Named turns come first, each shown by rows before and after it. Which turns, in which order, take the first row of each pair that follows to the second? Write the first one first, as in the answered first pair.
turn P:
|  2.617 |  2.748 |  0.451 | -1.859 | -0.801 | -0.475 |  0.113 |  3.201 | -0.048 |  0.456 | -2.167 | => |  1.303 | -0.867 | -1.694 |  0.530 |  2.547 |  0.345 |  1.880 |  2.607 |  0.256 | -1.562 |  2.530 |
|  2.269 |  1.696 |  1.903 | -0.711 | -1.109 |  0.321 | -0.467 |  1.867 |  0.254 | -0.321 | -2.079 | => |  1.086 | -1.490 | -0.157 |  1.238 |  1.975 |  1.212 |  1.103 |  1.515 |  0.507 | -1.947 |  2.115 |
|  2.636 |  1.869 |  1.011 | -0.715 | -3.021 | -1.458 |  0.640 |  0.882 |  1.398 | -0.848 | -2.181 | => |  1.557 | -0.599 | -0.943 |  1.558 | -0.246 |  0.388 |  2.413 |  0.615 |  0.941 | -3.207 |  2.829 |
|  0.898 |  2.436 |  0.608 | -0.077 |  0.308 |  0.700 | -0.006 | -0.778 | -1.558 | -1.231 | -0.399 | => | -0.424 | -1.095 | -0.470 |  0.811 |  2.560 | -0.736 |  0.354 | -1.702 |  0.113 | -0.640 |  0.497 |
turn A:
|  1.247 |  0.189 | -1.690 | -0.790 |  0.722 | -0.654 |  1.410 | -1.234 |  1.247 |  1.264 |  0.147 | => |  0.784 | -1.635 | -0.146 | -1.533 | -1.227 |  0.481 |  0.261 |  0.727 |  1.845 |  1.233 | -0.612 |
|  1.593 |  0.153 |  2.096 | -1.669 |  1.682 | -0.228 | -0.627 | -2.306 |  0.050 | -2.289 | -0.898 | => | -0.466 |  1.434 |  2.222 | -1.228 | -2.549 |  1.448 | -2.328 | -0.495 | -0.361 | -0.818 | -1.313 |
| -0.862 |  0.161 | -3.106 |  2.907 |  2.438 | -5.140 |  2.223 | -0.339 |  3.703 |  2.008 | -0.987 | => | -1.289 | -3.731 | -0.205 |  1.512 | -0.845 | -3.314 |  0.244 |  3.283 |  5.074 |  1.172 | -2.506 |
|  1.733 |  1.206 | -0.337 |  0.576 | -0.500 |  1.623 | -0.732 |  0.898 |  1.310 |  1.231 |  0.686 | => |  2.674 |  1.006 | -0.322 |  0.299 |  0.911 |  1.074 |  0.110 |  0.243 |  1.307 |  0.713 |  0.894 |
turn V:
| -2.323 |  0.946 | -0.361 |  1.039 | -1.767 |  0.403 | -1.169 | -1.328 | -0.481 |  0.817 |  0.285 | => | -1.316 |  0.837 | -0.169 |  1.367 | -2.123 | -1.248 | -0.596 |  1.184 |  0.629 |  1.344 | -0.955 |
|  0.859 | -1.623 | -0.786 |  0.779 |  2.041 | -0.625 |  1.373 |  1.200 |  0.719 | -1.470 |  1.673 | => | -0.194 | -1.465 | -1.071 |  0.821 |  1.859 |  0.835 |  0.977 | -0.367 | -0.198 | -1.504 |  2.642 |
|  1.282 |  5.891 | -1.280 |  2.154 |  1.056 | -4.606 | -0.824 |  0.274 | -1.005 |  1.539 | -2.024 | => |  1.322 |  5.469 | -1.295 |  1.725 |  3.020 | -4.049 | -0.759 | -2.563 | -1.848 |  0.970 | -1.174 |
turn F:
|  1.136 | -0.412 |  0.855 | -0.410 | -0.586 | -1.960 | -0.176 |  2.338 |  1.537 |  1.256 | -2.477 | => |  1.875 |  0.551 |  0.992 | -0.677 | -0.211 | -2.164 |  0.040 |  2.079 |  1.043 |  0.918 | -2.514 |
|  0.785 | -0.615 |  1.611 | -2.483 | -0.366 | -1.285 | -0.733 | -1.535 | -0.003 |  1.065 | -3.048 | => |  0.620 | -0.154 |  1.753 | -2.439 | -0.941 | -0.811 | -1.103 | -1.415 | -0.153 |  1.071 | -3.135 |
| -1.673 |  2.449 | -2.011 |  1.104 | -0.185 |  0.181 | -0.278 | -0.384 | -1.105 |  0.767 |  1.122 | => | -2.474 |  0.788 | -2.383 |  1.496 | -0.310 | -0.275 | -0.548 |  0.041 | -0.174 |  1.164 |  1.363 |
Then:
Between the rows of a pair lie two turns.
| -0.715 | -1.652 |  1.705 | -0.146 | -1.406 | -2.848 | -0.184 |  4.924 |  2.387 |  0.968 | -3.675 | => |  0.844 |  4.072 | -1.175 |  2.062 |  1.307 |  0.192 |  3.067 |  3.618 | -1.962 | -2.670 |  2.256 |
P, A
| -2.167 |  2.616 | -1.108 |  0.827 |  0.338 |  2.851 | -0.620 | -3.285 | -2.989 | -0.663 |  2.745 | => | -2.727 | -4.406 |  0.754 | -0.587 |  1.231 | -0.547 | -1.796 | -3.273 |  1.427 |  1.611 | -1.293 |
P, A
|  2.215 |  2.472 | -0.763 |  0.693 |  0.952 |  2.635 |  1.978 |  1.617 | -1.702 | -2.522 |  3.998 | => |  0.686 | -5.343 |  0.813 | -0.746 |  1.427 | -1.909 | -0.036 |  1.278 |  3.502 |  0.962 | -0.982 |
A, P
|  0.771 |  0.561 | -2.970 |  1.436 | -0.561 | -3.970 |  1.255 |  4.965 |  1.606 |  1.370 | -2.002 | => |  3.317 |  1.455 | -2.838 |  0.910 |  3.626 | -3.223 |  3.163 |  2.229 | -0.010 | -1.639 |  0.055 |
P, V
| -1.106 |  0.469 | -1.599 |  1.588 | -0.867 | -0.523 |  0.286 |  3.021 |  1.868 |  0.872 |  0.503 | => |  1.300 |  2.525 | -1.417 |  0.991 |  1.885 | -0.894 |  1.571 |  1.265 |  0.723 | -0.440 |  0.682 |
A, F
| -0.318 | -0.331 | -0.732 |  0.236 |  1.259 |  0.389 |  0.480 |  0.800 | -0.113 | -0.756 |  0.210 | => |  0.287 |  0.683 | -0.255 | -0.153 |  0.509 |  0.719 |  0.355 |  1.043 | -0.797 | -0.657 | -0.358 |
P, P
| -0.702 | -0.113 | -1.442 |  0.245 |  0.010 | -1.747 |  0.678 |  0.379 |  0.277 |  2.062 |  0.259 | => | -1.023 | -0.126 | -1.403 | -0.008 |  0.458 | -1.116 |  0.746 | -1.097 | -0.359 |  1.790 |  0.805 |
V, V
|  0.323 |  0.053 |  1.365 |  0.214 | -1.079 | -1.440 | -0.008 |  0.489 |  1.754 |  0.909 | -1.475 | => |  0.206 |  1.534 |  0.338 |  0.420 |  0.401 | -1.742 |  0.538 | -2.076 |  0.908 |  0.922 | -0.523 |
A, V
| -1.777 |  3.033 | -0.872 |  3.120 | -1.097 | -1.444 | -0.207 |  0.807 | -0.993 |  2.966 | -0.178 | => | -0.782 |  1.834 | -1.566 |  3.851 |  0.822 | -2.210 |  1.113 |  1.903 | -0.223 |  2.045 |  0.620 |
P, V
|  1.128 | -1.391 | -0.404 | -0.463 |  1.898 | -3.250 |  1.327 | -0.467 |  1.758 |  0.528 | -1.477 | => | -1.892 | -3.072 |  1.048 | -1.190 | -1.873 |  1.258 | -1.578 | -1.155 |  0.398 |  0.221 | -0.585 |
V, A
| -1.350 | -1.517 | -1.009 | -0.384 |  0.676 | -1.337 |  0.437 | -1.252 |  2.109 |  1.614 | -0.723 | => | -2.623 | -1.294 | -1.205 | -0.159 | -0.797 | -0.064 | -0.219 | -1.446 |  1.227 |  1.714 | -0.118 |
V, V
|  0.448 |  3.054 | -0.219 |  1.466 |  1.965 | -3.533 |  2.429 | -0.158 | -1.079 |  1.754 |  0.085 | => | -1.714 |  1.529 | -1.302 |  2.682 |  1.898 | -2.287 |  2.404 | -0.617 | -1.341 |  1.745 |  2.276 |
F, P
|  0.402 | -2.633 |  0.288 |  0.342 | -0.538 | -2.751 | -0.066 |  2.791 |  2.953 |  0.807 | -2.063 | => | -0.679 |  3.525 | -2.564 |  2.389 | -1.527 | -0.498 |  0.997 |  2.032 | -0.598 |  0.595 |  1.567 |
A, P
| -1.804 | -2.221 | -1.345 |  0.435 |  2.288 |  1.144 |  0.430 | -2.824 | -0.813 | -1.099 |  2.449 | => | -2.483 | -3.736 | -1.750 |  1.490 |  1.106 |  0.256 |  0.610 |  0.246 |  0.762 | -0.260 |  2.427 |
V, F
| -2.227 | -0.929 | -1.145 |  1.079 |  1.289 |  1.676 | -0.656 | -1.217 | -0.410 |  2.496 |  1.692 | => |  0.506 | -1.517 |  0.085 | -0.046 |  4.046 |  0.917 |  0.609 | -1.670 | -0.217 |  0.415 |  1.153 |
A, F
| -0.895 | -2.635 |  3.955 | -1.231 | -0.681 |  1.781 | -0.204 |  0.475 |  0.604 | -0.978 |  0.953 | => | -4.350 | -0.173 |  0.120 |  1.409 | -1.137 |  0.827 |  0.086 | -0.888 |  0.202 |  2.036 |  2.318 |
A, F
|  0.060 | -2.362 |  0.840 |  0.259 | -0.993 |  3.045 |  0.885 |  2.413 |  0.345 | -2.239 |  1.283 | => |  1.973 | -1.724 |  1.142 | -0.276 |  0.579 |  1.639 |  1.947 |  2.638 |  0.674 | -2.724 |  0.465 |
V, F
|  0.239 | -0.210 | -0.302 |  1.502 | -1.773 | -1.377 |  1.528 |  4.995 |  1.895 |  0.777 | -0.548 | => |  0.815 |  3.469 | -1.656 |  1.871 | -0.163 | -2.004 |  2.644 |  2.602 |  0.234 |  1.037 |  0.364 |
A, F
| -2.310 | -3.474 |  1.087 | -0.324 |  0.004 |  0.951 | -1.393 |  1.598 |  0.845 |  0.629 | -0.298 | => | -3.111 |  0.532 | -0.542 |  0.790 | -1.979 |  0.701 | -1.496 |  1.702 | -0.276 |  2.294 | -0.411 |
F, A
| -2.132 |  1.002 | -2.279 | -0.029 |  0.885 | -2.642 |  0.578 | -2.957 |  0.759 |  2.471 | -0.768 | => |  1.399 |  2.365 |  1.975 | -2.456 | -2.239 |  2.017 | -0.141 |  1.273 | -1.515 | -1.932 | -1.181 |
A, P
| -1.482 | -1.026 | -1.199 |  0.928 | -2.070 |  0.843 |  0.025 | -0.057 | -0.003 |  2.046 | -0.860 | => | -0.444 | -3.215 |  0.101 |  0.094 | -1.046 |  0.525 |  0.192 |  0.144 |  0.902 |  0.904 | -1.351 |
A, A
| -2.236 |  0.096 | -1.313 |  0.511 |  0.073 |  0.506 | -0.669 | -2.693 | -1.569 |  1.392 |  0.926 | => |  0.143 | -2.148 |  0.725 | -1.020 |  2.122 | -0.553 | -0.493 | -2.710 | -0.365 | -0.242 | -0.772 |
P, A
|  1.253 | -2.477 |  1.262 | -1.065 |  2.991 | -0.646 | -1.172 | -5.149 | -0.263 |  0.609 | -1.771 | => | -0.871 | -1.744 |  0.522 | -0.508 |  1.441 |  1.876 | -1.980 | -5.822 | -1.719 |  0.638 |  0.057 |
V, A
|  3.614 | -1.286 |  1.432 | -0.764 |  1.819 | -1.637 |  1.457 |  2.668 |  0.424 | -2.254 |  0.197 | => |  3.541 |  1.671 |  1.841 | -1.721 |  0.983 |  0.621 |  0.936 |  0.305 | -2.096 | -2.812 |  0.863 |
F, V
| -1.025 | -1.699 | -0.363 |  1.107 |  0.499 |  1.015 |  0.240 |  1.251 |  1.360 | -0.463 |  1.813 | => | -0.821 | -0.195 | -1.004 |  1.602 |  0.109 | -0.024 |  0.740 |  2.032 |  1.451 |  0.342 |  1.419 |
A, V
| -2.229 | -2.854 | -0.086 | -2.390 |  2.376 |  2.670 | -1.254 | -4.572 | -3.242 | -2.024 |  3.021 | => | -1.324 | -1.395 |  0.483 | -0.642 | -4.098 | -0.679 | -1.036 |  7.188 |  0.330 |  0.712 | -0.750 |
V, V
|  0.657 | -6.450 |  1.260 | -1.227 |  1.647 | -0.096 | -1.051 | -1.856 |  1.142 |  0.623 | -2.012 | => | -2.634 | -3.985 | -2.463 |  1.363 | -0.449 | -1.532 | -1.157 | -1.584 |  1.273 |  4.393 | -1.297 |
A, F
|  0.186 |  1.063 |  0.142 |  0.851 | -0.856 |  1.362 |  0.144 | -0.275 | -1.156 | -0.621 |  0.212 | => |  0.102 |  0.002 | -0.683 |  1.464 |  0.842 |  0.435 |  0.941 | -1.169 | -0.354 | -0.564 |  0.846 |
F, A
| -0.551 |  0.073 | -1.675 | -0.104 |  2.007 |  0.737 |  1.239 | -2.570 | -1.768 | -1.905 |  3.809 | => | -3.356 | -2.565 | -1.790 | -0.036 | -1.233 | -2.099 | -0.962 | -0.815 |  1.397 |  2.678 | -0.085 |
V, P
| -1.083 |  1.296 |  0.552 |  1.098 |  0.273 |  1.983 |  0.242 | -0.464 | -0.283 | -1.724 |  0.410 | => | -0.780 |  2.116 |  1.426 |  0.246 | -0.679 |  1.302 | -0.523 | -0.417 | -0.007 | -0.677 | -1.587 |
P, P
| -1.901 |  3.718 | -1.423 | -0.386 | -3.288 | -1.557 | -1.510 |  1.051 | -0.242 |  2.921 | -2.398 | => |  1.659 |  0.429 |  0.379 | -1.519 |  0.779 | -4.440 | -0.003 |  1.437 |  1.787 |  1.290 | -4.373 |
V, A
| -2.916 | -0.190 | -0.302 |  1.650 | -0.188 | -0.400 | -0.944 |  0.878 | -0.120 |  0.458 | -1.150 | => | -0.760 |  0.195 |  0.157 |  1.197 |  1.799 | -1.951 |  0.244 |  0.809 |  0.264 | -0.112 | -1.874 |
V, F
|  1.868 |  0.400 | -1.032 |  0.833 |  1.118 | -1.609 |  1.911 |  2.211 |  1.451 | -0.875 |  1.233 | => |  2.132 | -0.777 | -0.109 |  0.001 |  1.878 | -1.773 |  1.566 |  1.386 |  1.820 | -1.213 |  0.651 |
A, V
|  1.716 |  1.906 |  0.172 | -0.545 |  1.384 |  1.243 | -0.308 | -0.774 |  0.896 | -0.873 |  4.617 | => |  1.700 |  2.421 |  0.310 |  0.125 | -0.781 |  0.534 | -0.458 |  2.703 |  1.914 |  0.019 |  3.535 |
V, V
